Each path below is one point turned by a fixed rotation once a step. After each direction that follows a path, write how fast that rotation turns it, in degrees per step (0 if it stays still).
Each turn is a multiple of 5 degrees from 10 to 175, or 0.
Each row of a path follows its step; steps can be skipped.
Path 1:
step 0: [ 54 -45 -24  11  14   6  25 -21 -32   1   2  -3  31   5 -14  23   0  32
   6  10   1  41   7 -42 -18  -9 -27  -3 -19]
step 1: [ -2 -16 -26  31  47   7  44   3   2 -15   9 -31  10  -1  42  -1  -1  -3
  16  11 -56  28  -8  -3  22  12 -26  19 -23]
step 2: [ 12   4 -21   9  30  16  50 -39   6  27  13 -15 -43 -17   8 -33  13  42
  20  29 -15 -20  34 -23  16  -3   8  10  -5]
step 3: [ 36 -19 -14  23  -1 -10  42 -12  12   9 -21  -7  11 -24  13   8  10  47
   0  -6  39  -5  14   4  -2  60  -5  39 -27]
step 4: [-23   3 -14 -10  47 -13  40 -20  15  21   1  18  12 -15  33   0 -54  -2
   6 -37  -8 -13  10   3 -27  23 -27  45   1]
step 5: [  8 -37 -29  -3  -2  -8   9 -28 -13  17 -10  38 -18   4   7 -29 -21   5
  70  -9  -1   0  23 -42 -28  28  -8  -4  21]
step 6: [ -9 -66 -45 -12  18   8  18  15  15 -16 -13  25  29   6  25  -4  13   6
  -4  17  -8  -4  -6 -18 -37  43  10 -11 -38]
step 7: [  0 -38  15  -1  67  10  26  33  39 -24   6  30  -8   1  17 -17 -12  35
  15  12 -14 -12   3 -25 -11 -31 -19  14   3]
step 8: [ 13 -51  45  29  -8  28  41  -4 -22  12  13 -13  16 -23  16 -20  12  48
  23   1   2  14  15 -25 -34  -5  -7  -6  10]
step 9: [-39 -15 -32  38  34 -22  32  14 -34  -1  14 -22  38   3  33  14  26  41
   2 -15   1   2  26   0 -12   3 -31   2 -21]
step 10: [ 40  -2 -29   0  69 -15  47 -35  -8  16   4  10  19  12  -6  -7  21  18
  14 -20 -17   7  23 -13  10 -16 -15   5  36]
step 11: [ 28 -34 -12  32   0  -6  69 -36  -9   2 -19 -24  -5  21  -8   4  -4   2
  10   2  -8   9 -31 -43   3  39  -9  11 -15]
[  6  -3 -18   2   3  -6 -11 -15  -7  -3  -8  11   9   9   0  -2  -1 -13
   1  -3 -15   5 -13 -15   5  -4  -1  -7  -2]
70
[  1   0   3  -1   2   2  -1   5 -11   2 -23  -5   9   7  -6   6 -10  10
   9   5 -18 -11   7   7  -4  -3  15  10  -1]
0
[ -2   8   0  -3  -9  -4   1   8   7   1   5  28   6  -7  12  -8 -12   1
   9   0   4   0   0  -2  -1   7  18   1  -9]
35
[ -6   9 -16 -16  -1   3   1   8  -2  -1   9  -9   5  10   5  -6  19  -5
  15   6  -5   1  11   0   2  11   5  -3   9]
90
[-15  -9  -4  12   1   2  -2   2   3   8  13   3   9  14  11  12  -2  -8
  -7  11  -2 -10  -8  11   7   3  -2  14  -1]
135
[ -1 -11   6   0   3  -3  -2 -12   7  12  10  -1  -5   8 -11 -20  -8   0
   6   3   1   1   6  -1  10 -13  12   5  17]
130
[ 11  15  -6  12  -1  -3  24   0  -7   8   8  -4   3  -3  -9   3   1  -3
   3  -2  -3   3   0   6  21  -6   3  -3 -13]
40
Path 2:
step 0: [-15 -24 -17   2  -4   5  40 -12  40  -9  32 -16 -29  11   6 -20   2  -5
  13  -2 -33  27 -24 -29 -50   0  10   9 -30]
step 1: [ 12   1  24   0 -12 -19  23  -7   3  75   7  23  -6  -7 -41  17  -3   6
 -13  26 -29 -12  29  -4 -24 -19  -7 -11  16]
step 2: [  9 -17   5   9  49 -15  43  -4   0 -43 -39  19 -10  10   4 -35 -14   3
  10  -3 -39 -22  40   2 -14  -8   4   4   5]
step 3: [  2  12  14   1  -6   6 -24 -44  50  14 -37  -4 -13  -1 -11 -20  -3  25
 -12   2 -29  36 -26  -8 -38  14 -28 -26 -11]
step 4: [ 39 -23   9 -31 -10 -52  -5 -15 -20  -3  23  34 -21  13 -37   0  17  36
  10   9 -34  -8   8  -6  28   3   8 -18  -6]
step 5: [-15 -18 -35  29   7 -30  11   3  23  -1 -11  16  -2  -4  11 -54   4 -16
  -7   3 -41  -5 -37 -28 -15   5  31  12  31]
step 6: [-21  -7   1  19 -31  16   0  -2  29  17  21   5 -42  28 -42  -6 -34  14
   3  55 -19   1   9   7 -18  -9 -14 -17 -16]
step 7: [ 11 -16  12 -20  32 -30  61  -5  -4  29  20 -19 -36  -6 -16 -27  13   7
  20 -32 -23 -16  18   6 -21   3  15 -10   0]
step 8: [  1 -14  -6  12   8  19 -11 -23  22  28 -42  21  36 -23  -9 -30 -10  16
  21  16 -46 -10  18 -29 -30 -26 -22   5  15]
step 9: [ 34 -27  20  -6  14 -11   4 -55   3 -40   0   4 -34  21 -31  12 -28  11
 -14  28 -23   7   4  15 -22  34  -7   1  -1]
step 10: [  3  17 -23 -17   3 -40 -12 -11   4  26 -20  11 -17  16 -11 -45  31  22
 -15 -27 -20 -15 -18  -1 -15   8   5 -49  38]
step 11: [-19 -36 -14  -1 -29  13 -14  -2  11 -18  18  42  -5  13  -9 -46   4  19
  32  31 -50  -3   2  -8  13   7  -7  23 -21]
[ 17 -14  -6  -6   7   0 -11 -10   5  -3  -7 -16   5  -1   1   7   7  -2
  -1  11   3 -11 -11 -12   5  -5   8 -11  -7]
70
[ 10   3   9 -11  10   4   8  -6   5 -13  10  -1 -10   0   4 -12   1 -14
  -2  -6   4   2   0  -7  -1  12  16  16  -4]
155
[ -7   3  -4   2   0   3 -17  -1  13  11  -1  10   4  -1   9  -5   1  10
  -5  -8  13   2   2 -11 -22  -4  14   1  -5]
145
[-12  10   1 -12   0 -13  -6  -7  -6  -2   3  -7 -12   5   6   5 -19  -6
   3  -3   3  -8  -6 -15  -7  -2 -16  -4  -6]
115
[ 15  -5   3   0  -3  -4  15   3  18   3   5  12  -1   2   8  -8  -8  15
   2   6  -9 -13  -7  -3  -8  10 -10  -7   6]
0
[ -2   7   1  11   6   5  -3   6   3 -11 -13  -3 -13  12  -2  -7  -9  -6
 -14   6   9 -12   0  17  -5   1   7 -15   2]
100
Path 3:
step 0: [  2  19 -51 -34 -18  15  13   1  12 -15  16 -27 -13   8  16  23  -5   8
   8  14  46  10 -39 -24 -31 -37  10  19 -25]
step 1: [ -8  25  -7 -26  29  22  14   6  -4 -30  -4 -17 -33  21  35 -62  25 -27
   6  25 -11   6  -5  -1 -15   6 -27   8 -24]
step 2: [-39  -9  17   2   1 -16  42 -13 -13 -16   7  12 -15   7  40 -18  16   3
 -27  -9  14  10 -20   6  16 -52  34  33 -24]
step 3: [ 33  55   1 -27  25   8  29 -16 -16  12  21   5   4  32 -10 -23   2 -24
 -20  14  39 -20  -5 -13  13 -15  40 -18 -13]
step 4: [-13  36 -10 -12   5   6 -17  -8 -12 -12  24 -37 -18 -17 -11   0  29  14
 -23  24 -20  18 -50 -27  31   2  14  15 -49]
step 5: [  5  -2 -11  -7  45   4 -15  -4 -10 -19 -14 -26 -27  -2  14 -19   8 -23
 -61  10  22   4 -14 -35 -29 -32   1  29  28]
step 6: [  7  22  -2 -18  41   7  31 -28 -29 -42  23  -6 -22 -29  23  -1  20  -8
   4  -1  -4  -2 -27  41  32 -21   7  -3  29]
step 7: [-13  25 -26 -35  56 -16  -5  15  10   6  20  17   5 -12 -12   2   3 -11
   6 -27  15  15 -26   1 -18 -29  48  23 -29]
step 8: [ 33  28 -17  15  28 -29  -7   8   6   9  29   4 -19 -18  20 -17  55 -27
 -24  40   2  12 -13   3  -9 -18 -20 -29 -31]
step 9: [  4   7  -7 -20   0   0  38 -10  33 -11   9 -11  -1 -12   6  25  -4   1
 -38  26  20  16 -50  17 -10 -36 -27  52  -6]
step 10: [ 23  26  20 -30  38  -3   6  19   9 -17   1  -8 -15  13   3 -42   9 -51
  37  19  24  -9  -9   0  24 -15 -10  44   9]
step 11: [-14 -12  -3 -10   6 -21  20  41 -33  -5  34 -10 -23  -9  36  19  26   7
  17  -3  22 -10 -39 -19  22 -37  15  11 -42]
[  9   2 -11   0  13 -16 -11  -1   5  -1   1  -2   1 -12  -9   7   2  -3
  -8 -14  -4  16  -5  13  -1   2  -2  -7  15]
35
[ -1   8  -5   2  -1   5  -8   4  17   3  -7   6  -3   7  -5  -3  -3  -8
   1   3  14   2  10 -10 -14  -8  18   7  18]
155
[ 16  -3  13   5  -1  -4   2 -23   4 -10   6   9  13  -1   1 -10  -7   4
  10  -9   6  -3  -9   0   3  -4   4  10   7]
100
[  0 -18   8  16   2 -19 -14   5  -8   4  -4   1  -3  -3  13  -7  10  -3
  -7  -3   4   1   5 -12  -1 -12   0   0  -6]
120
[  0   5  -8   2   1  -1   0   7  -3   7  20   9   0  -4  -7   3  -2  -3
   5 -18  13 -11  10  -2  18   0  10  -5 -10]
90
[  2  -2  -4  -7   6   6  -1  -6  -5 -12  -8  12 -20  -8  -7   3  -3  12
  13  -8  -3   0   6 -10  -7 -16  -8 -11  -2]
60
